128 stands for zero in the data rows.
Some points:
tensor([147, 194, 151, 118, 144, 153, 109, 127,  95,  90, 156, 153, 103, 150, 137, 124,  86, 135,
        138, 137, 136, 109, 122, 145, 139, 147,  42, 126, 137, 122, 180, 156])
tensor([131, 163, 102, 167, 122, 132, 130, 137, 152,  90,  90, 142, 141, 165, 161, 101,  98, 116,
        120, 135,  98, 103,  46, 129, 111, 163, 110, 120, 112, 139,  53, 135])
tensor([167, 111, 137, 108, 164, 128, 123,  72, 131,  45,  96, 101, 111, 101, 157, 142, 168, 150,
        138, 131,  48, 122, 127, 121, 101, 158, 119, 124, 187, 183, 139, 132])
tensor([118, 120, 128, 141, 120, 108, 129, 119, 180, 141,  84, 120, 153, 121, 161, 117, 143, 112,
        140, 145, 172, 132, 144, 100, 131, 114, 112, 143, 151, 118, 131,  93])
tensor([114, 131, 136, 137, 160, 100, 106, 210, 122, 153, 196, 153,  98, 165, 156, 159, 119, 136,
        121,  85, 145, 135, 128, 123, 165, 135, 128, 100,  96, 147, 188, 143])
tensor([ 97, 123,  92, 135, 108, 112, 135, 114, 112, 132,  98, 155,  93, 160,  76,  80, 118, 100,
        111,  97, 114,  97, 111, 133, 153, 109, 136, 167, 103, 132, 173,  73])
tensor([140, 127, 140, 151, 107, 147, 169, 117, 162, 126, 107, 114, 106,  49, 121, 124, 144,  41,
        141, 145, 137, 117, 106, 147, 153, 164, 178, 149, 114, 170, 105, 145])
tensor([100, 145, 112, 130, 119, 127, 154, 136, 129, 129, 105, 139, 127, 145, 145, 155, 173, 134,
        129, 145, 160, 139, 101, 178, 147, 168, 151, 136, 121, 140, 119, 106])
tensor([111, 144, 126, 147, 118, 137, 147, 119, 115,  90,  80,  43, 129, 144, 132, 127, 152, 140,
        146, 153, 131, 116, 101,  46, 125, 158, 111, 140, 109, 126, 118, 134])
tensor([150, 166, 105, 132, 128, 169, 152, 116, 111,  78, 108, 106, 149, 136, 129, 143, 120, 139,
        142, 155,  97,  46, 102, 164, 108, 163, 115, 130, 115, 120, 139, 148])
tensor([119, 136,  80,  34, 117, 172, 174, 147, 164, 108, 131, 131, 159, 130, 122, 163, 123,  43,
        144, 144,  91, 140,  51, 113, 135, 148, 175, 153, 132,  90, 126, 152])
tensor([152, 123,  92, 135, 139, 155, 158, 162, 163, 138, 118,  97, 101,  49,  49, 155,  47, 158,
        141, 147, 138, 126,  97, 142, 127, 180, 180, 138, 135, 151, 109, 130])
tensor([127, 124, 135, 132,  50, 124, 131, 113, 178, 133,  90, 126, 147, 116, 170, 120, 142, 104,
        144, 150, 167, 129, 158, 117, 132, 108,  88, 145, 154, 130, 130, 110])
tensor([ 55, 152, 144, 149, 131, 163, 102, 139, 104, 149,  87, 159, 139, 150, 161, 145,  59, 124,
        113, 105, 164, 173, 169, 142, 116,  90, 134, 111,  41,  53, 148, 148])
tensor([125, 112,  95, 133, 153, 168,  71, 113, 141, 124, 104, 132, 168,  92, 155, 156, 126, 173,
        147, 112, 100, 128, 144, 116, 113, 132, 166, 134, 122, 178,  96, 160])
tensor([ 91, 125, 125, 136, 104,  81, 137, 106, 141, 131, 103, 109, 152, 132, 143, 105, 125, 134,
        103, 142, 168, 168, 115,  94, 125, 128, 110, 145, 137, 127, 145, 106])
tensor([128, 108, 117, 140, 142, 122,  89, 147, 136, 169, 138, 115,  56,  93, 191, 124, 134, 156,
        127, 156, 109, 124, 131,  90, 146, 132, 149, 144, 128, 158, 139, 181])
tensor([156,  97, 159, 106, 141,  74,  95, 125, 151, 132, 174, 122, 107, 132,  90, 116, 141, 151,
         95, 141, 118, 183, 117, 117, 158, 132, 144, 143, 118, 161, 134, 146])
tensor([162, 115,  91,  98, 187, 138, 107, 182,  54, 153, 163, 148, 106, 112, 117,  98,  52, 129,
        124,  96, 110, 151, 179, 156, 118, 151,  59,  96, 127, 165, 193, 139])
tensor([140, 165, 102, 133,  48, 172, 147, 122, 104,  60, 112, 113,  54, 125, 123, 131, 118, 143,
        142, 150,  92,  95, 117, 158, 110, 156, 112, 136, 102, 124, 141, 153])
tensor([125, 156, 109, 177, 141, 166, 151, 130, 155,  94, 140, 150, 181, 131, 119, 161, 114, 126,
        147, 125,  76, 134, 130, 118, 127, 149, 159, 135, 132, 106, 116, 163])
tensor([114, 108, 102, 117, 135, 142, 114, 126,  93, 167, 102, 122, 138, 127, 135,  86, 147, 114,
        114, 170,  57, 126, 184, 165, 121, 107,  58, 136, 142, 106,  50,  99])
tensor([ 78, 101, 158, 139, 140, 166, 148, 127, 144, 104, 102, 137, 169, 158,  99, 136, 107, 125,
        124, 133, 134, 147, 141,  67, 141, 106, 150,  36, 111,  99,  60, 173])
tensor([188, 140, 122, 128,  63,  64, 120,  52, 122, 162, 172,  81,  83,  88, 177, 111, 158, 158,
        156, 121, 131, 131, 102, 121, 100, 150, 152,  80, 175, 156, 104,  50])
tensor([111, 124,  96, 143, 116, 134, 155, 145, 156, 113, 127,  40, 117, 130, 111, 113, 132, 149,
        100, 179, 121,  78, 125, 127, 155, 151, 101, 134, 131,  97, 156, 113])
tensor([105, 150, 115, 156,  85, 125, 174, 106, 152, 119,  92, 130, 131, 121,  47,  96, 135, 141,
        144, 147,  45, 111, 119, 146, 145, 141, 142,  46, 120, 108, 137, 114])
tensor([124, 133, 140, 124, 138, 130, 123, 149, 132, 127, 108, 167,  55, 163, 131, 121, 172, 161,
        122, 132, 151, 165, 121, 147, 143, 134, 171, 148, 155, 141, 125, 151])
tensor([159, 133, 194, 131, 117,  57, 128, 116, 145, 131, 163, 139, 173, 130, 127,  47, 198, 155,
        135, 137, 134, 166, 116, 119,  70, 125, 195, 147, 114, 154, 137, 133])
tensor([135,  42, 127, 120, 123, 111,  38, 126, 170, 144, 130, 136,  85, 153,  93, 113, 145, 158,
        125, 128, 129, 124, 119, 113, 161, 169, 178, 126, 113, 146, 128, 119])
tensor([104,  97, 158, 131, 161, 135, 117, 150, 143, 160,  45, 187, 155,  43, 120, 168, 129,  80,
        135, 116, 159, 102, 154, 111, 143,  76,  54, 181, 120,  50, 110,  99])
tensor([152, 145, 113, 103, 203, 149,  98, 192, 125, 142, 173, 155, 112, 133, 135, 171, 157, 148,
        131, 148, 130,  95, 122, 158, 139, 124,  81, 107, 134, 173, 193, 171])
tensor([147, 157, 108, 134, 140, 159, 151, 127, 110,  77, 119, 104, 147, 133, 117, 138, 125, 159,
        154, 149, 103,  89, 119, 165, 124, 167, 107, 125, 108, 111, 149, 142])
tensor([186, 129,  99, 123, 157, 128, 145, 182, 105, 119, 169, 153, 143, 141, 136, 125, 141, 143,
        143,  89, 174, 146, 191, 141, 105, 163, 125, 122, 141,  53, 199, 136])
tensor([115, 102, 151, 131, 140, 129, 112, 136, 144, 134,  98, 118, 168, 147, 146, 120, 101, 108,
        171, 155, 157, 126, 171, 115, 145,  91, 125, 188, 154, 137,  91,  84])
tensor([ 97, 112, 126, 121, 111,  77, 131, 121, 153, 135, 104, 115, 150, 141, 136, 103, 116, 126,
        107, 150, 154, 167, 106,  94,  29, 130, 111, 149, 133, 138, 139, 104])
tensor([149,  91, 184, 153, 149, 163, 173,  96,  99, 143, 147, 118, 113, 141, 157, 168, 147,  94,
        116, 137, 139, 137, 159, 158, 152,  81, 105, 141, 104,  56, 105, 129])
tensor([136, 135, 148,  50, 196,  44, 139,  51, 113,  44, 162, 146,  52, 131, 120, 189,  72, 115,
        146, 101, 160, 100, 164, 174, 163,  90, 130, 102, 135,  53, 105, 165])
tensor([ 44, 163, 140,  47, 144, 160, 142, 118, 114, 117, 125, 114, 172, 152, 146, 130, 108, 163,
        132,  76, 161, 108,  91, 183,  99, 138,  97, 129, 149,  72, 136, 165])
tensor([162, 164, 130, 151, 123,  51, 125,  90, 148, 133, 141, 103, 175, 103, 134, 173, 126, 150,
         34, 124,  91, 123, 149, 108, 108, 107, 147, 138, 157, 146,  89, 173])
tensor([166, 163, 143, 155, 130, 104, 119,  42, 169, 152, 117, 110, 145, 119,  46,  95, 138, 107,
        145, 151, 167, 144, 132, 101, 148, 122, 103, 147, 128, 114, 139, 109])
tensor([148, 121,  98, 139, 123, 157, 141, 152, 163, 132, 122, 101, 105, 119, 135, 154, 165,  39,
        144, 160, 119, 133,  97, 140, 130, 184, 180, 122, 123, 146, 114, 137])
tensor([122,  94, 150, 150,  58, 148, 112, 110, 174, 159,  84, 144,  56,  54, 145, 117, 122, 176,
        129, 123, 110, 118, 137, 113, 133, 124, 176, 148, 130, 169,  98, 150])
tensor([139, 159,  99,  48, 139, 153,  96, 125,  97, 172, 122, 149, 108, 120, 150, 101, 149,  85,
        109,  79, 172,  77, 178, 175,  94,  73, 113, 112, 154, 170, 175, 111])
tensor([157, 108, 166, 127, 148, 143, 114, 142, 150, 137, 221, 100, 195, 107, 117, 222,  56, 127,
        145, 129,  96, 115, 147,  89,  82,  97, 160, 127, 122, 135, 157,  50])
tensor([156, 132, 127, 164, 163, 185, 154, 183, 133, 198, 156, 121, 131, 125,  49, 104, 151,  59,
        124, 108, 151, 130, 197, 169,  97,  92, 121, 118, 171, 121,  56, 137])
tensor([100, 124, 210, 138, 141, 141, 121, 125, 132, 157, 160, 134,  54, 176,  93, 155, 126, 139,
        117, 151,  82, 153, 123, 147, 161,  45, 160, 160, 119, 154,  92, 187])
tensor([155, 160, 200, 125, 135,  82, 134, 192, 139, 117, 176, 143, 136, 152, 136,  74, 174, 144,
        106, 136, 105, 183, 107, 108, 156,  43, 188, 117, 107, 158, 171,  54])
tensor([110, 100, 134, 115, 116,  84,  90, 118,  33, 126,  44, 124, 171, 163, 125,  93, 110, 148,
        135, 142, 164, 150, 116, 110, 133, 123, 118, 175, 161, 149, 133,  76])
tensor([155, 152,  87, 119, 162, 143, 107, 147, 102, 169, 152, 122, 144, 108, 173,  78, 146, 113,
        130, 100, 149, 101, 223, 171,  86,  85,  94,  73, 159, 132, 193, 103])
tensor([149, 149, 160, 132, 153, 118, 142, 123, 128, 140, 111,  99, 111, 143, 167, 140, 176, 150,
        166, 179, 126, 131,  83, 141, 151, 208, 170,  53,  81, 154, 111, 174])
tensor([151, 177, 106, 129, 128, 171, 142, 122, 107,  91, 116, 108, 138, 143, 130, 136, 134, 149,
        154, 141,  87,  88, 121,  36, 126, 160, 107, 123, 109, 121, 139, 138])
Along one direction, these points spread out more than along any other. How far along it is each point below, from 0 to 99? 50 is the average, and the first point above lies past it. One standard deviation of the points above along it is 16.
tensor([130, 107, 130, 134, 104, 140, 139, 133, 156, 140,  94,  80, 143, 139, 154, 158, 136, 122,
        151, 141, 121, 111,  68, 154, 135, 159, 137,  47,  96, 117, 139, 128]) 36
tensor([137, 146, 180, 151, 114, 150, 173, 118, 100, 102, 223, 181, 187, 132, 115, 171, 112, 167,
        152,  95, 161, 172,  52, 139, 145, 145, 171,  87, 130, 111,  85,  49]) 46
tensor([105,  66,  41, 116, 143,  83, 168, 111, 101, 147, 210, 141, 145, 180, 108, 134, 150, 147,
         53, 105, 115, 153, 108, 139, 189,  94,  54, 148,  87,  95, 121, 133]) 65
tensor([135, 148, 158, 163, 158, 172,  39,  78,  83,  98, 193,  90, 155,  50, 148, 186, 138, 133,
        115, 121,  56, 121, 129, 175, 129, 106, 122, 143, 119,  48,  88, 165]) 55
tensor([151, 114, 139, 120,  59,  59, 142,  92, 109, 120, 103, 104,  96,  54, 150, 145, 161, 156,
        159,  43, 160, 149, 148, 101, 117, 161, 103, 120, 197, 185, 136, 175]) 43
tensor([124,  89, 104, 109,  54,  62, 131, 178, 109, 129, 126, 155, 103, 156, 133, 148, 138, 114,
         37, 107, 166, 154,  96, 127, 151, 186, 162, 116, 121, 149, 133, 131]) 44
tensor([113,  92, 176, 130, 165, 152, 146, 135, 123,  80, 130, 153, 192, 163,  88,  46, 154, 130,
        136, 145, 140, 134, 129,  79, 102,  97, 177, 170, 126, 127, 136, 120]) 48
tensor([104, 113, 123, 127, 162,  90, 156, 154, 120, 152, 142, 197,  50, 176, 118, 123, 128,  94,
        119,  90, 174, 145, 103, 135, 129, 145, 144, 177,  76, 151, 136,  79]) 60
tensor([ 51, 106, 188, 114, 140, 134, 146, 103, 135, 142, 136, 110, 209, 171, 138, 114,  55, 131,
        134,  46, 169, 119, 136,  83,  94, 107, 148, 181, 134, 167, 135, 115]) 59
tensor([107, 108, 109, 135, 128, 147, 113, 108,  93, 177, 105, 136, 129, 123, 140,  77,  53, 121,
        110, 167,  68, 121, 169, 154, 117,  95,  92, 124, 149, 102, 221, 107]) 70
tensor([131, 152,  45, 156,  90, 113, 164, 116, 125, 115, 131, 166, 124, 128, 117, 107, 117, 160,
        127, 175, 133, 115, 132, 139, 165, 110, 113, 117, 165, 112, 151, 143]) 49
tensor([108, 120, 127, 157, 132, 140, 139, 157, 178, 106, 112, 157, 156, 109, 124, 144, 132,  99,
        140, 138, 113, 131, 130,  48, 155, 103, 139, 152, 128,  95, 119, 116]) 43
tensor([119,  97, 139, 105,  49, 130,  46, 155, 114, 165, 148, 147,  96, 156,  91, 160, 139, 145,
        125,  69, 148, 190, 116, 131, 122, 140,  47, 108, 112, 132,  57, 135]) 57
tensor([143, 163,  93, 121, 142, 142,  99, 137,  79, 161, 129, 155, 120, 125, 149,  85, 142,  71,
        118,  85, 167,  74, 194, 157,  91,  77, 115, 107, 147, 171,  49, 127]) 73
